Each row below has a hidden score, from 0 to 30, with 15 about the middle. What is it? The score is a weighted sum of the row's numbers plus the product of two more (or one squared), each taken from its middle value.
array([0.0, -1.1, -0.9, 0.9, -0.9, -0.8, -1.3, -0.5, 1.8, -0.1, 0.7, -0.8,
       0.5, 2.2, -0.5, 0.6, 0.0]) >> 13
array([1.4, -1.9, -1.5, 0.4, -1.5, -0.9, -0.8, -0.9, 0.5, -0.2, 0.2, -0.4,
       -0.2, 2.2, -0.2, 0.5, 0.7]) >> 18
array([1.0, 1.6, -1.7, -1.2, 0.5, -0.2, -0.1, -0.7, 0.6, -2.3, -1.0, 0.8,
       -0.7, 0.1, 0.3, -0.5, 0.4]) >> 29
array([1.6, 0.1, 0.4, -0.6, -1.1, -1.3, 1.0, -0.1, -1.3, 0.6, 0.0, -1.0,
       -0.1, -1.5, 0.0, 0.9, -1.0]) >> 18
array([0.6, 1.0, -0.1, 0.1, -0.9, -1.1, 1.7, 0.0, 0.1, 0.5, 1.0, -0.8,
       0.5, -1.7, 0.1, 0.7, -1.8]) >> 11
array([1.1, -0.6, 1.6, -0.3, 0.4, -1.1, -0.8, -0.2, -1.3, 0.6, -2.0, -0.5,
       -0.3, -0.1, -0.7, 1.3, 0.1]) >> 19
array([0.1, -0.6, 1.9, 0.4, 1.0, -1.0, -1.1, -0.1, -0.5, 0.5, -2.0, -0.4,
       0.3, -0.3, -0.6, 1.3, 0.3]) >> 24
array([1.8, 0.3, 0.2, -0.6, -1.1, -1.2, 1.1, -0.3, -1.3, 0.6, 0.0, -1.1,
       0.0, -1.4, 0.2, 0.8, -0.9]) >> 14
array([-0.9, -0.1, -0.6, 0.9, -0.3, -0.7, -1.1, -0.2, 2.2, 0.0, 0.9, -0.9,
       1.2, 1.5, -0.8, 0.6, -0.6]) >> 14
array([-0.5, -0.1, 0.3, -1.2, -0.5, 0.5, -1.3, 0.4, -0.5, 1.1, -0.2, 0.0,
       -0.4, 1.5, 1.8, -0.7, -1.6]) >> 14
array([0.4, 0.6, -1.2, -1.0, 2.0, -0.3, -1.0, 0.2, -0.6, -0.6, 0.9, 0.1,
       0.6, 0.4, -1.4, -1.6, 0.4]) >> 15
array([-0.9, 0.6, -0.3, 1.4, -1.5, -0.1, 0.5, 0.5, -1.2, 0.1, 0.9, 0.0,
       -1.9, 0.1, -0.4, -1.2, 1.2]) >> 6
array([0.4, 0.9, -0.8, -1.6, -0.6, 0.6, -0.2, -0.6, 0.4, -1.0, -1.2, 0.5,
       -0.9, 0.4, 2.1, -0.3, -0.6]) >> 24
array([1.7, 0.0, 0.0, -0.7, -1.1, -1.3, 1.2, 0.0, -1.4, 0.5, 0.0, -1.0,
       -0.2, -1.6, 0.0, 1.0, -1.1]) >> 21
array([0.4, -1.6, 0.3, 0.0, -0.1, 2.2, 1.1, 0.4, 0.8, -0.5, -0.1, 0.8,
       0.6, -0.8, 0.7, 1.6, 0.2]) >> 20
array([-0.7, 0.5, 0.3, 0.6, -1.1, 1.0, -0.4, 1.7, -1.1, -0.9, 0.7, -0.3,
       -1.8, 0.4, -1.7, -0.1, 0.3]) >> 9
array([0.5, 0.6, -1.0, -0.9, 2.0, -0.4, -0.8, 0.3, -0.8, -0.7, 0.7, 0.4,
       0.7, 0.3, -1.5, -1.6, 0.5]) >> 15
array([0.1, -1.1, -1.0, 0.8, -0.8, -1.0, -1.3, -0.4, 1.8, 0.1, 0.6, -0.9,
       0.6, 2.2, -0.6, 0.5, 0.1]) >> 11
array([0.4, -0.1, -0.8, -0.8, 2.2, -0.2, -0.6, 0.2, -1.0, 0.2, 1.2, 0.3,
       0.9, 0.4, -1.2, -1.6, 0.5]) >> 10
array([-1.0, 1.2, 0.2, 0.4, -0.2, -0.8, 0.8, 0.1, 1.6, 0.2, 1.0, -0.3,
       1.0, -0.7, -0.5, 0.4, -2.0]) >> 13
array([-0.3, -0.6, 0.9, 0.0, -0.6, 2.3, 0.0, 1.3, 0.3, -1.4, -0.4, 0.3,
       -0.4, -0.3, -0.9, 1.8, -0.2]) >> 19
array([1.8, 0.3, 0.0, -0.4, -1.2, -1.3, 1.7, -0.2, -0.9, 0.5, 0.5, -0.9,
       -0.1, -1.6, 0.1, 0.7, -1.5]) >> 14
array([-0.6, 0.6, -0.6, 1.7, -1.3, -0.3, 1.0, -0.2, -0.9, 0.4, 0.7, 0.0,
       -1.5, -0.3, 0.2, -1.5, 1.4]) >> 8
array([1.7, -0.6, 1.0, -0.7, -0.1, -1.1, -0.3, -0.1, -1.4, 0.3, -1.0, -1.4,
       -0.3, -0.6, -0.6, 1.3, -0.2]) >> 17
array([-0.9, -0.3, 0.5, -1.1, -0.2, 0.5, -1.7, 0.7, -0.7, 1.7, 0.0, -0.3,
       0.0, 1.8, 1.3, -0.8, -1.6]) >> 17
array([0.1, 0.5, -0.4, -1.5, -0.6, 0.6, -1.0, 0.1, -0.1, 0.2, -0.8, 0.3,
       -0.6, 1.4, 2.4, -0.6, -1.3]) >> 15
array([-0.3, -0.6, 1.1, 0.1, -0.4, 2.3, 0.0, 1.4, 0.3, -1.3, -0.2, 0.4,
       -0.3, -0.3, -0.8, 1.6, 0.0]) >> 16
array([0.6, -1.9, 0.1, -0.1, 0.2, 1.7, 1.4, 0.0, 0.6, 0.2, 0.4, 0.8,
       1.0, -0.8, 1.1, 1.0, 0.4]) >> 17
array([-1.0, 1.3, 0.2, 0.4, 0.0, -0.7, 0.6, 0.1, 1.5, 0.3, 1.1, -0.5,
       1.1, -1.0, -0.4, 0.4, -1.8]) >> 16
array([-1.2, 0.4, 0.0, 0.8, 0.1, -0.6, -0.5, 0.1, 2.2, 0.0, 0.9, -0.5,
       1.2, 0.4, -0.7, 0.6, -1.3]) >> 17
array([-1.4, 1.1, 0.4, 0.5, 0.2, -0.7, 0.1, 0.2, 2.1, 0.2, 1.1, -0.6,
       1.2, -0.1, -0.6, 0.4, -1.7]) >> 10
array([0.8, 1.5, -1.5, -1.4, -0.1, 0.2, 0.3, -0.8, 0.7, -2.2, -1.0, 0.5,
       -0.6, -0.2, 0.7, -0.1, 0.2]) >> 27
array([-1.5, 1.1, 0.4, 0.4, 0.2, -0.6, 0.2, 0.2, 1.9, 0.2, 1.0, -0.5,
       1.2, -0.1, -0.6, 0.4, -1.7]) >> 11
array([0.4, -0.8, -0.8, -0.5, 2.0, 0.0, -0.1, 0.1, -1.0, 0.7, 1.4, 0.3,
       1.3, -0.1, -0.7, -1.6, 0.6]) >> 12
array([-1.3, 1.0, 0.3, 0.8, 0.2, -0.7, 0.4, 0.1, 2.0, 0.2, 0.9, -0.1,
       1.1, -0.2, -0.7, 0.3, -1.5]) >> 10
array([0.7, -1.6, -0.7, -0.5, 1.6, 0.3, 0.7, -0.2, -0.8, 1.0, 1.4, 0.7,
       1.5, -0.3, 0.0, -1.1, 0.5]) >> 12
array([0.8, -2.1, -0.2, -0.1, 0.6, 1.3, 1.6, -0.5, 0.0, 0.6, 1.0, 0.9,
       1.1, -0.6, 0.8, 0.2, 0.6]) >> 18
array([-0.7, -0.1, 1.1, 0.2, -0.7, 1.8, -0.5, 1.8, -0.1, -1.4, -0.1, 0.2,
       -0.8, 0.2, -1.5, 1.4, -0.1]) >> 17
array([0.0, -1.2, 0.8, 0.0, -0.2, 2.3, 0.8, 0.9, 0.7, -1.1, -0.3, 0.9,
       0.3, -0.9, 0.0, 1.7, 0.0]) >> 20
array([2.0, -0.5, 1.3, -0.5, -0.3, -1.3, 0.0, -0.2, -1.6, 0.6, -1.1, -1.0,
       -0.4, -0.7, -0.7, 1.2, -0.3]) >> 16
array([0.2, -1.6, 0.4, 0.2, -0.1, 2.0, 1.5, 0.1, 0.6, -0.5, -0.1, 0.9,
       0.7, -1.2, 0.6, 1.4, 0.4]) >> 22
array([0.4, -0.6, 2.0, 0.1, 0.8, -0.9, -1.1, -0.4, -0.6, 0.6, -2.0, -0.4,
       0.0, -0.1, -0.7, 0.9, 0.5]) >> 20
array([1.5, -0.7, 1.8, -0.2, 0.5, -1.2, -0.7, -0.1, -1.1, 0.5, -1.9, -0.6,
       -0.1, -0.2, -0.9, 1.4, 0.0]) >> 18
array([1.2, -1.7, -1.4, 0.5, -1.5, -0.7, -0.6, -0.9, 0.5, -0.1, 0.3, -0.5,
       -0.2, 2.1, -0.1, 0.5, 1.1]) >> 14
array([1.0, -0.5, 1.8, -0.1, 0.7, -1.2, -0.7, 0.0, -1.0, 0.4, -1.8, -0.7,
       0.0, -0.1, -0.6, 1.3, 0.1]) >> 14
array([0.3, 0.9, -0.8, -1.7, -0.7, 0.6, -0.1, -0.6, 0.5, -1.0, -1.0, 0.5,
       -0.7, 0.5, 2.1, -0.3, -0.7]) >> 22
array([-0.9, 0.7, -0.8, 1.7, -1.5, -0.1, 1.0, 0.0, -1.0, 0.4, 0.8, 0.1,
       -1.6, -0.1, 0.6, -1.7, 1.3]) >> 6
array([-0.4, -0.2, 0.4, -1.3, -0.4, 0.6, -1.4, 0.3, -0.6, 1.1, -0.4, 0.0,
       -0.2, 1.4, 1.7, -0.8, -1.6]) >> 17
array([1.2, -0.9, 1.7, -0.4, 0.5, -1.2, -0.8, 0.0, -1.2, 0.5, -1.8, -0.5,
       -0.4, -0.2, -0.8, 1.3, 0.1]) >> 19
array([-1.4, 0.2, 1.3, 1.7, 1.1, -0.7, -0.1, -0.6, 0.9, 0.9, -1.5, 0.5,
       -0.2, -0.1, 0.7, -0.1, 1.3]) >> 11
array([-1.1, 1.0, 0.2, 0.4, 0.1, -0.6, 0.2, 0.1, 1.9, 0.2, 1.0, -0.6,
       1.1, -0.4, -0.7, 0.3, -1.6]) >> 13
array([-0.8, 0.7, 0.2, 0.9, -1.5, 0.5, -0.1, 1.0, -1.5, -0.2, 0.9, -0.2,
       -2.1, 0.2, -1.1, -0.9, 1.0]) >> 9
array([0.6, -1.5, -0.8, -0.5, 1.7, 0.5, 0.5, -0.1, -0.8, 1.2, 1.6, 0.4,
       1.5, -0.4, 0.0, -1.1, 0.5]) >> 12
array([0.8, -2.1, -0.3, -0.1, 0.6, 1.2, 1.7, -0.3, 0.1, 0.5, 0.7, 0.8,
       1.5, -1.1, 1.0, 0.2, 0.4]) >> 20
array([-1.0, -0.2, 1.8, 0.9, 1.2, -0.7, -0.6, -0.6, 0.6, 0.7, -2.2, 0.7,
       0.0, 0.0, 0.1, 0.5, 1.1]) >> 16
array([0.4, 0.9, -0.8, -1.7, -0.6, 0.3, -0.1, -0.5, 0.5, -0.9, -1.1, 0.7,
       -0.8, 0.7, 2.1, -0.3, -0.6]) >> 20
array([-1.3, -0.1, 0.7, -1.1, -0.1, 0.6, -1.8, 0.7, -0.8, 1.6, 0.2, -0.4,
       0.2, 1.5, 1.3, -0.9, -1.5]) >> 28
array([1.0, 1.5, -1.6, -1.4, 0.4, 0.0, -0.2, -0.6, 0.6, -2.4, -1.1, 0.7,
       -0.6, 0.0, 0.0, -0.3, 0.4]) >> 28
array([-1.1, 0.7, -0.3, 1.4, -1.4, 0.2, 0.5, 0.6, -1.1, 0.2, 1.0, -0.3,
       -1.8, 0.1, -0.3, -1.3, 1.2]) >> 2
array([0.6, 1.2, -1.5, -1.1, 1.8, -0.4, -0.8, 0.0, -0.2, -1.6, 0.2, 0.2,
       0.2, 0.1, -1.3, -1.1, 0.5]) >> 18
array([0.4, 0.9, -0.9, -1.5, -0.6, 0.4, -0.3, -0.6, 0.3, -0.9, -1.1, 0.5,
       -0.5, 0.5, 2.2, -0.3, -0.6]) >> 22
array([-0.7, 0.3, 0.8, 0.3, -0.9, 1.4, -0.7, 1.7, -0.6, -1.2, 0.2, -0.2,
       -1.3, 0.3, -1.8, 0.6, 0.1]) >> 15
array([-1.0, -0.2, 0.7, -0.8, -0.2, 0.5, -1.5, 0.5, -0.7, 1.4, 0.0, -0.3,
       0.0, 1.7, 1.4, -0.8, -1.4]) >> 13
array([-1.2, -0.3, 1.9, 1.2, 1.5, -0.6, -0.8, -0.6, 0.7, 0.9, -2.1, 0.2,
       0.1, 0.0, 0.2, 0.4, 1.1]) >> 14
array([0.1, -1.3, -1.0, 0.8, -0.9, -1.0, -1.2, -0.5, 1.8, -0.2, 0.5, -0.8,
       0.6, 2.1, -0.6, 0.7, 0.1]) >> 15
array([1.7, -0.7, 1.4, -0.3, -0.2, -1.2, 0.0, 0.0, -1.6, 0.7, -1.2, -0.7,
       -0.4, -0.4, -0.5, 1.1, 0.0]) >> 13
array([-1.1, 0.6, -0.5, 1.7, -0.8, -0.5, 1.0, -0.8, -0.4, 0.8, 0.6, 0.4,
       -1.3, -0.3, 0.9, -1.5, 1.7]) >> 6
array([0.5, -1.9, -0.4, -0.1, 0.7, 1.3, 1.5, -0.2, 0.2, 0.6, 1.0, 0.6,
       1.5, -0.8, 1.1, 0.3, 0.6]) >> 12
array([-0.7, 0.7, 0.5, 0.5, -1.2, 1.0, -0.5, 1.7, -1.1, -0.9, 0.5, -0.4,
       -1.7, 0.4, -1.6, 0.0, 0.5]) >> 9
array([0.6, 1.0, 0.1, -0.3, -1.1, -1.1, 1.8, -0.1, -0.1, 0.3, 1.0, -0.8,
       0.7, -1.8, -0.1, 0.6, -1.7]) >> 14
array([-1.4, 0.5, -0.1, 1.8, -0.1, -0.5, 1.0, -0.9, 0.1, 1.0, -0.2, 0.2,
       -0.8, -0.5, 1.2, -1.3, 1.7]) >> 8
array([-0.9, -0.4, 0.7, -0.9, -0.2, 0.6, -1.4, 0.5, -0.9, 1.6, -0.1, -0.2,
       0.0, 1.2, 1.1, -1.0, -1.4]) >> 20
array([-0.9, 0.4, 0.9, 0.3, -0.7, 1.6, -0.6, 1.8, -0.6, -1.1, 0.4, -0.1,
       -1.3, 0.3, -1.6, 0.5, 0.1]) >> 12
array([0.8, -1.6, -1.3, 0.8, -1.2, -1.0, -0.9, -0.6, 1.1, -0.2, 0.3, -0.6,
       0.2, 2.2, -0.3, 0.8, 0.7]) >> 13
array([0.1, -1.2, 0.6, 0.1, -0.2, 2.3, 0.7, 0.7, 0.7, -1.2, -0.4, 0.9,
       -0.1, -0.5, -0.1, 1.9, 0.1]) >> 21
array([0.7, 1.4, -1.1, -1.4, 1.4, -0.1, -0.3, -0.3, 0.3, -2.1, -0.1, 0.6,
       -0.2, 0.3, -0.9, -0.8, 0.5]) >> 18
array([0.4, 0.7, -1.2, -0.9, 2.1, -0.4, -0.8, 0.2, -0.7, -0.6, 0.7, 0.3,
       0.7, 0.4, -1.4, -1.5, 0.4]) >> 14
array([-1.4, 0.2, 0.6, 1.7, 0.4, -0.7, 0.6, -1.0, 0.6, 1.2, -1.0, 0.7,
       -0.4, -0.3, 0.9, -0.8, 1.6]) >> 11
array([0.6, -1.9, -0.6, -0.3, 1.2, 1.1, 1.4, -0.4, -0.5, 0.8, 1.3, 0.5,
       1.6, -0.6, 0.6, -0.8, 0.6]) >> 15
array([0.7, -2.0, -0.7, -0.1, 1.1, 0.9, 1.3, -0.4, -0.4, 1.0, 1.2, 0.6,
       1.5, -0.6, 0.6, -0.6, 0.5]) >> 16
array([0.9, -1.8, -1.3, 0.5, -1.4, -0.8, -0.9, -0.8, 0.6, -0.1, 0.4, -0.5,
       0.0, 2.2, -0.2, 0.6, 0.7]) >> 16
array([0.7, -2.0, -0.3, -0.1, 0.6, 1.5, 1.5, -0.5, 0.2, 0.6, 0.8, 0.8,
       1.3, -0.9, 1.0, 0.2, 0.6]) >> 19
array([0.9, 1.6, -1.4, -1.3, 1.2, -0.2, -0.4, -0.5, 0.2, -2.3, -0.6, 0.5,
       -0.3, 0.1, -0.8, -1.0, 0.7]) >> 25
array([-1.1, 1.3, 0.3, 0.5, 0.0, -0.8, 0.7, 0.1, 1.5, 0.3, 1.1, -0.6,
       1.2, -0.9, -0.4, 0.4, -1.8]) >> 13
array([1.0, 1.6, -1.6, -1.3, 1.4, -0.1, -0.6, -0.4, 0.4, -2.3, -0.5, 0.7,
       -0.1, 0.2, -0.8, -0.8, 0.3]) >> 27
array([1.9, -0.1, 0.3, -0.7, -1.0, -1.2, 1.0, -0.2, -1.5, 0.5, 0.1, -1.1,
       -0.2, -1.2, -0.2, 1.0, -1.0]) >> 15
array([-1.4, 0.4, 0.1, 1.9, -0.2, -0.5, 1.0, -1.1, 0.1, 1.0, -0.2, 0.4,
       -0.9, -0.6, 1.2, -1.2, 1.7]) >> 10
array([-1.3, 0.0, 1.1, 1.6, 1.0, -0.7, -0.2, -0.9, 0.6, 0.9, -1.6, 0.4,
       -0.2, -0.4, 0.6, -0.2, 1.3]) >> 16
array([-0.6, -0.3, 2.0, 0.7, 1.4, -0.7, -1.0, -0.2, 0.1, 0.5, -2.2, 0.0,
       0.2, -0.3, -0.4, 0.8, 0.7]) >> 19
array([-1.4, 0.6, 0.0, 0.7, 0.2, -0.5, -0.8, 0.2, 2.4, 0.1, 1.0, -0.8,
       1.3, 0.7, -0.6, 0.4, -1.4]) >> 13
array([0.4, -1.3, -1.0, 0.9, -0.9, -1.1, -1.0, -0.6, 1.6, -0.1, 0.5, -0.3,
       0.2, 2.3, -0.9, 0.7, 0.2]) >> 13
array([-0.5, 0.1, 0.8, 0.2, -0.6, 1.9, -0.4, 1.8, -0.1, -1.4, -0.2, 0.3,
       -0.8, 0.0, -1.4, 1.3, -0.1]) >> 16
array([0.6, 0.9, -1.1, -1.7, -0.7, 0.5, -0.4, -0.7, 0.6, -0.9, -1.2, 0.6,
       -0.8, 0.8, 2.2, -0.2, -0.7]) >> 24
array([0.9, -2.0, -0.5, -0.1, 0.6, 1.4, 1.3, -0.4, 0.0, 0.5, 0.7, 0.8,
       1.3, -1.0, 1.1, 0.3, 0.5]) >> 20
array([-1.3, 1.3, 0.4, 0.5, 0.0, -0.8, 0.9, 0.2, 1.6, 0.4, 1.1, -0.4,
       1.3, -1.1, -0.3, 0.3, -1.8]) >> 15
array([0.9, 1.6, -1.6, -1.2, 1.2, -0.3, -0.6, -0.3, 0.3, -2.1, -0.7, 0.5,
       -0.2, 0.1, -0.7, -0.7, 0.5]) >> 23
array([0.4, 0.4, -1.0, -1.0, 2.0, -0.6, -1.0, 0.1, -0.8, -0.8, 0.5, 0.2,
       0.4, 0.6, -1.4, -1.5, 0.3]) >> 16
array([0.9, 1.8, -1.7, -1.3, 0.6, 0.1, -0.3, -0.6, 0.7, -2.5, -0.8, 0.4,
       -0.5, 0.2, 0.3, -0.5, 0.3]) >> 28
array([-0.3, -0.4, 1.8, 0.6, 1.3, -0.7, -1.0, -0.3, 0.0, 0.7, -2.3, -0.1,
       -0.1, -0.2, -0.4, 0.8, 0.6]) >> 19
array([0.6, -0.2, -1.2, -1.0, 2.0, -0.1, -0.7, 0.3, -1.2, 0.1, 1.1, 0.0,
       0.9, 0.2, -1.4, -1.7, 0.3]) >> 16
array([0.9, -2.0, 0.1, -0.1, 0.2, 1.7, 1.5, -0.1, 0.6, 0.1, 0.4, 0.8,
       1.2, -1.0, 0.9, 1.1, 0.2]) >> 22
array([2.0, 0.2, 0.2, -0.6, -1.1, -1.3, 1.1, -0.3, -1.1, 0.6, 0.1, -1.0,
       -0.5, -1.1, 0.0, 0.9, -0.9]) >> 12
array([0.4, -1.4, -0.7, -0.3, 1.7, 0.4, 0.5, -0.1, -1.0, 1.1, 1.6, 0.3,
       1.7, -0.2, -0.1, -1.2, 0.5]) >> 10
array([-0.8, 0.2, 0.9, 0.3, -0.7, 1.4, -0.5, 1.7, -0.7, -1.3, 0.1, 0.1,
       -1.3, 0.5, -1.6, 0.6, 0.1]) >> 12
array([0.4, -0.9, -0.8, -0.6, 2.0, 0.0, -0.1, 0.2, -0.9, 0.6, 1.3, 0.2,
       1.4, 0.0, -0.7, -1.6, 0.5]) >> 12
array([-0.7, -0.3, -0.5, 1.0, -0.3, -0.8, -0.9, 0.0, 2.2, -0.1, 0.6, -0.3,
       1.0, 1.4, -0.9, 0.6, -0.7]) >> 15
array([0.8, 1.2, -1.3, -1.3, 1.8, -0.3, -0.9, 0.0, -0.3, -1.4, 0.2, 0.4,
       0.3, 0.3, -1.1, -1.4, 0.5]) >> 16
array([-0.5, 0.0, 1.2, 0.2, -0.6, 2.0, -0.4, 1.7, -0.1, -1.4, 0.1, -0.1,
       -0.6, -0.1, -1.3, 1.0, -0.3]) >> 14
array([-0.4, -0.2, 1.1, 0.2, -0.6, 1.9, -0.4, 1.8, -0.1, -1.4, -0.2, 0.1,
       -0.9, 0.1, -1.4, 1.3, 0.0]) >> 13
array([1.1, -1.9, -1.4, 0.5, -1.5, -0.8, -0.7, -0.8, 0.3, -0.2, 0.2, -0.5,
       -0.2, 1.9, -0.1, 0.4, 1.0]) >> 17
array([-1.0, 0.8, -0.4, 1.4, -1.5, 0.2, 0.4, 0.6, -1.3, 0.2, 1.0, -0.3,
       -1.7, -0.1, -0.4, -1.3, 1.2]) >> 7
array([2.2, -0.4, 0.6, -0.6, -0.9, -1.3, 0.5, -0.2, -1.7, 0.5, -0.6, -1.1,
       -0.3, -1.2, -0.4, 1.0, -0.5]) >> 19
array([-0.4, -0.2, 2.0, 0.7, 1.3, -0.7, -1.0, -0.5, 0.0, 0.8, -2.1, 0.0,
       0.0, 0.3, -0.4, 0.8, 0.7]) >> 15
array([-1.0, -0.3, 0.5, -1.2, -0.1, 0.7, -1.5, 0.6, -0.7, 1.7, 0.1, -0.2,
       0.1, 1.6, 1.4, -1.0, -1.5]) >> 16
array([-0.9, -0.1, 1.0, 0.2, -0.6, 1.9, -0.7, 1.8, -0.2, -1.3, -0.1, 0.0,
       -0.6, 0.0, -1.5, 1.2, -0.1]) >> 24
array([0.6, -0.7, -0.8, -0.5, 2.0, 0.1, -0.1, 0.1, -1.0, 0.7, 1.3, 0.2,
       1.5, 0.1, -0.8, -1.5, 0.6]) >> 10
array([-1.4, 1.1, 0.2, 0.5, 0.2, -0.6, 0.0, 0.2, 2.0, 0.2, 0.9, -0.5,
       1.1, -0.3, -0.5, 0.4, -1.5]) >> 16
array([-1.0, 0.8, -0.6, 1.2, -1.4, 0.0, 0.3, 0.5, -1.3, 0.3, 1.0, -0.2,
       -1.9, 0.1, -0.3, -1.2, 1.1]) >> 9
array([0.3, -0.9, -0.7, -0.6, 2.0, 0.1, -0.2, 0.1, -1.1, 0.8, 1.7, 0.0,
       1.4, 0.0, -0.6, -1.6, 0.4]) >> 12
array([-1.1, 0.7, -0.6, 1.5, -1.3, -0.2, 0.9, -0.2, -1.0, 0.6, 0.9, 0.1,
       -1.5, -0.3, 0.4, -1.5, 1.5]) >> 7
array([-1.6, 0.4, 0.4, 1.9, 0.4, -0.6, 0.5, -1.2, 0.6, 0.9, -1.0, 0.5,
       -0.4, -0.5, 1.0, -0.8, 1.6]) >> 14
array([1.3, 0.7, -0.1, -0.3, -1.2, -1.1, 1.5, -0.1, -0.6, 0.5, 0.7, -1.1,
       0.3, -1.6, 0.2, 0.6, -1.3]) >> 12
array([0.7, 0.9, -0.1, -0.3, -0.8, -1.2, 1.8, -0.1, 0.0, 0.6, 0.9, -0.8,
       0.4, -1.9, 0.0, 0.6, -1.9]) >> 13
array([0.3, 0.7, -1.1, -1.5, -0.7, 0.5, -0.2, -0.6, 0.4, -1.0, -1.0, 0.6,
       -0.7, 0.6, 2.1, -0.2, -0.7]) >> 23
array([0.7, 1.3, -1.4, -1.1, 1.7, -0.2, -0.7, -0.1, -0.3, -1.6, 0.0, 0.2,
       0.4, 0.3, -1.2, -1.4, 0.6]) >> 19
array([0.8, 0.3, -1.1, -1.0, 2.1, -0.5, -0.8, 0.2, -0.7, -0.5, 0.6, 0.8,
       0.3, 0.5, -1.5, -1.5, 0.4]) >> 14
array([2.1, -0.3, 0.6, -0.4, -0.8, -1.3, 0.7, -0.1, -1.5, 0.7, -0.5, -0.9,
       -0.3, -0.9, -0.1, 1.2, -0.7]) >> 14
array([-1.6, 0.5, 0.5, 1.8, 0.4, -0.5, 0.5, -1.2, 0.6, 1.0, -1.0, 0.5,
       -0.2, -0.6, 1.0, -0.8, 1.6]) >> 14
array([1.1, -0.7, 1.8, 0.0, 0.3, -1.1, -0.5, -0.1, -1.2, 0.4, -1.9, -0.6,
       -0.1, -0.7, -0.8, 1.1, 0.1]) >> 22
array([-0.3, -0.5, 1.8, 0.6, 1.2, -0.6, -1.0, -0.3, -0.3, 0.7, -2.2, 0.0,
       0.1, -0.4, -0.5, 0.7, 0.5]) >> 23
array([-1.0, 0.7, 0.0, 0.9, -1.5, 0.5, -0.1, 1.2, -1.4, -0.2, 1.0, -0.2,
       -1.9, 0.1, -1.2, -0.8, 0.8]) >> 16
array([-0.7, -0.3, 0.5, -1.0, -0.2, 0.5, -1.7, 0.5, -0.8, 1.6, 0.0, -0.1,
       -0.1, 1.5, 1.5, -1.0, -1.6]) >> 19
array([0.4, -0.1, -0.8, -0.7, 2.1, -0.3, -0.6, 0.4, -0.8, 0.2, 1.2, 0.4,
       1.1, 0.2, -1.3, -1.6, 0.5]) >> 13
